8.65 -6.61 -4.70 -5.31
5.46 4.69 5.80 4.51
3.14 -5.92 -4.85 -5.62
8.44 4.67 5.53 5.66
-2.59 -2.58 -3.64 -4.72
=>
4.69 5.80
-5.92 -4.85

3.67 -1.43 3.84 -2.10 3.66
3.84 -1.15 4.07 -1.96 3.84
-2.86 0.59 -3.04 1.26 -2.86
-3.08 0.71 -3.24 1.37 -3.07
0.14 -6.59 -0.21 -4.65 0.12
=>
-1.15 4.07
0.59 -3.04

2.86 1.33 -8.21 -5.58
-0.14 -0.24 1.55 0.42
-1.50 1.01 4.15 2.71
-1.23 -0.71 -0.53 1.44
-0.40 1.14 1.30 -1.13
=>
-0.24 1.55
1.01 4.15

2.01 3.82 2.99
6.67 5.98 6.72
7.06 7.52 7.83
7.99 8.34 8.64
=>
5.98 6.72
7.52 7.83

4.01 1.46 2.96 3.16
4.77 1.67 2.76 2.88
-3.82 -0.97 -1.88 -2.02
-3.85 -0.65 -1.91 -2.70
-6.46 6.31 3.18 4.09
=>
1.67 2.76
-0.97 -1.88

-5.28 1.08 4.97 0.68
0.54 -0.11 -0.50 -0.07
-7.72 1.57 7.27 1.00
6.73 -1.37 -6.33 -0.87
1.15 -0.23 -1.08 -0.15
=>
-0.11 -0.50
1.57 7.27

6.05 4.03 6.98 1.07 6.16
1.05 -5.93 1.60 -4.45 1.32
4.47 -3.92 4.20 -5.19 4.32
4.96 -5.44 4.56 -4.35 4.78
=>
-5.93 1.60
-3.92 4.20

5.17 3.52 -7.80
1.96 -4.36 3.18
3.86 -3.14 0.30
3.13 -3.07 0.54
=>
-4.36 3.18
-3.14 0.30

-0.46 3.42 0.92 4.53
0.39 0.43 -0.80 -6.71
0.20 0.73 -0.89 -7.05
-0.46 -6.10 0.92 4.46
-0.46 0.73 0.97 7.34
=>
0.43 -0.80
0.73 -0.89
---
-1.08 0.50 0.45 1.53 0.28 -0.39 0.01 -0.08 -0.85 0.23 0.49 -0.49 0.28 -0.10 -1.02
-1.60 4.14 2.39 6.54 3.51 -0.34 -0.24 -3.36 -7.58 -0.13 4.98 -6.24 3.66 1.69 -5.06
=>
-1.60 4.14 2.39 6.54 3.51 -0.34 -0.24 -3.36 -7.58 -0.13 4.98 -6.24 3.66 1.69 -5.06
-1.08 0.50 0.45 1.53 0.28 -0.39 0.01 -0.08 -0.85 0.23 0.49 -0.49 0.28 -0.10 -1.02

1.85 2.19 0.86
-5.22 -2.08 -3.20
4.29 -7.03 5.07
=>
4.29 -7.03 5.07
-5.22 -2.08 -3.20
1.85 2.19 0.86

-0.37 -0.16 7.93 0.39 -0.33
-0.38 -0.87 6.07 0.76 -0.22
0.04 -1.46 -5.22 0.23 0.58
-0.35 -1.42 2.11 1.03 0.03
-0.31 0.78 7.86 -0.05 -0.40
0.03 2.21 1.95 -0.65 -0.40
-0.35 -1.35 2.85 1.01 -0.02
-0.31 0.94 7.67 -0.10 -0.41
0.53 0.39 -5.18 -0.70 0.07
0.28 -1.12 -5.77 -0.21 0.54
=>
0.28 -1.12 -5.77 -0.21 0.54
0.53 0.39 -5.18 -0.70 0.07
-0.31 0.94 7.67 -0.10 -0.41
-0.35 -1.35 2.85 1.01 -0.02
0.03 2.21 1.95 -0.65 -0.40
-0.31 0.78 7.86 -0.05 -0.40
-0.35 -1.42 2.11 1.03 0.03
0.04 -1.46 -5.22 0.23 0.58
-0.38 -0.87 6.07 0.76 -0.22
-0.37 -0.16 7.93 0.39 -0.33

-5.66 -2.58 4.93 7.67 -5.68 -1.71 1.73 1.14 -0.77 6.47 5.13 5.58 0.61 4.44
-0.72 -1.29 -1.49 -0.45 5.39 -2.55 4.19 2.25 3.83 0.65 2.03 -3.16 -0.42 3.42
=>
-0.72 -1.29 -1.49 -0.45 5.39 -2.55 4.19 2.25 3.83 0.65 2.03 -3.16 -0.42 3.42
-5.66 -2.58 4.93 7.67 -5.68 -1.71 1.73 1.14 -0.77 6.47 5.13 5.58 0.61 4.44

-7.30 -0.85 4.77 2.65 -4.66 -1.24 6.07 5.56 -5.60 5.27 6.10 1.92 4.31
-3.17 -0.42 2.07 2.06 -2.81 -0.28 1.59 1.43 -2.10 2.36 2.26 1.64 1.15
-5.99 -3.00 7.67 7.09 -6.91 -2.19 3.59 3.82 -3.48 8.13 7.17 6.36 3.81
=>
-5.99 -3.00 7.67 7.09 -6.91 -2.19 3.59 3.82 -3.48 8.13 7.17 6.36 3.81
-3.17 -0.42 2.07 2.06 -2.81 -0.28 1.59 1.43 -2.10 2.36 2.26 1.64 1.15
-7.30 -0.85 4.77 2.65 -4.66 -1.24 6.07 5.56 -5.60 5.27 6.10 1.92 4.31

4.23 -2.59
-3.99 2.11
1.40 -7.73
-0.81 -1.88
0.95 7.57
-1.73 -1.95
-8.03 4.91
=>
-8.03 4.91
-1.73 -1.95
0.95 7.57
-0.81 -1.88
1.40 -7.73
-3.99 2.11
4.23 -2.59

-1.51 -1.93 -0.36 6.03 2.25 -1.13 3.50 3.00 5.60 -1.34 7.13
-0.50 0.35 -1.23 -4.97 -0.52 -0.09 -3.76 -3.70 -4.78 -0.28 -7.32
=>
-0.50 0.35 -1.23 -4.97 -0.52 -0.09 -3.76 -3.70 -4.78 -0.28 -7.32
-1.51 -1.93 -0.36 6.03 2.25 -1.13 3.50 3.00 5.60 -1.34 7.13

-0.07 -0.02 -0.21 -0.20
-2.47 -2.38 1.53 1.59
1.68 1.57 -1.77 -1.76
5.31 4.92 -4.92 -4.94
-5.01 -4.68 3.85 3.91
-5.73 -5.30 4.58 4.65
5.67 5.11 -5.55 -5.56
-6.89 -6.20 5.97 6.02
7.27 6.76 -6.54 -6.58
=>
7.27 6.76 -6.54 -6.58
-6.89 -6.20 5.97 6.02
5.67 5.11 -5.55 -5.56
-5.73 -5.30 4.58 4.65
-5.01 -4.68 3.85 3.91
5.31 4.92 -4.92 -4.94
1.68 1.57 -1.77 -1.76
-2.47 -2.38 1.53 1.59
-0.07 -0.02 -0.21 -0.20
